(in the rows, 128 means zero)
One hidden turn or mirror swaps the rows below in pairs. Which row is each named row swapped with?
The rows were stretched afterwards, more along some directions than others.
nikel: [128 146 108 120 122 130 149 104  98 115 132 122 112 125 136 121 144 120]
luri: [115 133 143 136 123 153 145 113 116 107 110 105 103 113 122 146 115 121]
betoz: [125 134 138  81 140 144 136 112 145 108  99 148 167 150 130 107 157  95]
boga: [ 85 168 121 122 122 152 141 101 171 132 107 105 153 129 148 125 103 128]
Zuba: [130 125 139 101 140 119 124 132 141 135  99 144 151 144 155 125 147 127]
gotum: [140 150 122 102 138 132 150 125 135 128 109 160 139 155 139 115 151 109]
tos: [ 98 150 121 107 106 149 164 147 149 143  80 136 138 119 138 112 128 109]
podo: [112 122 135  74 134 131 123 100 135 138 114 130 157 115 152 101 137 111]
tato: [114 161 120 138 142 127 163 139 133 117  87 140 100 144 136 129 125 120]
Pul: [104 154 119  79 123 158 131 115 154 150 122 124 179 136 152 139  99 111]
Mema: [117 140 109 103 150 124 153 129 133 128 111 122 129 131 162 124 112 104]
gemib: [126 155 138 134 130 143 163 110 151 103  83 109  96 136 142 121 145 133]
pomu: [130 123 141 114 114 140 139 118 152 120 105 114 145 124 145 136 136 128]
nufe: [142 127 124 109 134 136 151 105 112  99 125 123 107 117 117 145 125 122]
lavik: [107 140 127 102 122 145 149  94 125 113  99 133 123 100 108 107 141 112]
vosa: [106 150 116 125 120 139 137  90 152 122 123 130 138 160 121 121 139 111]
bal: [ 75 163  99 148 115 141 163 130 159 135 101 114 126 118 145 130 104 120]
nubam: [108 167 110 113 145 153 133  82 113 127 137 114 128 117 132 129 100 122]
Nini: [122 138 114 101 151 123 144 129 135 132 112 123 134 133 160 128 112 104]
febi: [141 131 129 111 113 144 129 119 109 130 107 132 144 132 118 114 158 110]
muta: [136 157 105  94 134 137 152 118 138 141 112 126 127 130 159 136 114 126]
vaze: [135 144 124 117 120 155 174 121 152 103  72 117 125 144 134 118 143 103]
Buli: [109 141 136 104 130 148 154 112 115 114 114 107 148  98 125 119 123 101]
vevog: [ 79 159 115 113 146 157 141 104 129 117 120 126 131 117 126 127 101 119]
fula: [114 137 112 120 120 153 151 104 135 115 119 106 124 136 141 134 115 120]
defog: [136 133 132  92 124 140 142  89 123 116 116 116 137 119 148 144 132 132]
vate: [107 153 112 123 121 140 137  86 156 118 125 126 136 167 126 124 142 113]
pazu: [123 134 108 104 114 142 153 108 132 138 113 112 130 132 166 126 117 115]
vafev: [107 140 129  82 139 144 147 136 147 151 117 121 165 112 158 136  94 115]
datub: [136 123 134  99 139 121 108  96 119 122 143 126 148 154 141 135 131 119]
Por: [119 122 150  83 110 159 118  91 119 125 115  92 161 100 137 115 128 112]
totav: [ 77 156  99 141 128 128 133 110 121 128 124 135 128 127 118 125 124 121]
nodef: [110 151 110 123 114 138 138  84 153 116 128 120 130 158 126 121 145 117]
Bog: [131 147 144 134 132 145 159 107 146  99  85 111  98 138 136 127 139 132]
fal: [150 138 123 109 108 154 172 100 130 107  83 113 113 123 134 127 140 112]
beb: [110 149 112 122 121 135 140  92 155 119 121 126 134 164 132 119 140 110]
Bofud: [100 154 107 126 125 147 136 132 116 156 111 120 132 119 143 120 112 121]
suf: [136 127 124 120 136 130 149 111 104 101 127 126 101 117 115 142 128 122]
Toguf: [127 148 148 130 139 145 153 107 145 106  82 112 111 138 141 118 141 125]
Rafak: [112 140 144  94 123 169 135 110 123 137 114  86 151 101 157 132 109 115]
Molov: [118 148 132 102 155 159 139  95 116 110 114 114 140 117 133 137 108 114]
Reped: [ 96 157  97 107 126 124 160 122 142 142 107 134 145 141 170 122 128 111]
gasen: [122 134 135 101 127 143 136 123 154 134  97 118 153 147 152 131 121  93]
Kivom: [115 153 117 124 132 147 147 106 101 115  92 115 124 121 123  97 147 117]
boka: [124 153 143 135 137 146 159 108 147 100  81 111 104 145 141 121 147 127]
gupa: [108 155 122 106 105 164 159 124 137 131 100 120 149 123 127 123 134  95]
renu: [107 152 140 118 122 155 156 125 116 112  96 116 137 118 139 117 136 110]
Mibe: [108 147 108 103 144 134 148 131 135 133 119 159 156 158 141 124 131  99]
ramu: [126 135 106  94 123 131 129 125 128 149 121 155 157 157 134 111 150 121]
Par: [110 149 135 131 110 136 157 128 162 116  95 137 139 146 136 117 150 129]

fula swaps with vaze
renu swaps with Pul
Toguf swaps with vosa
Molov swaps with Mibe

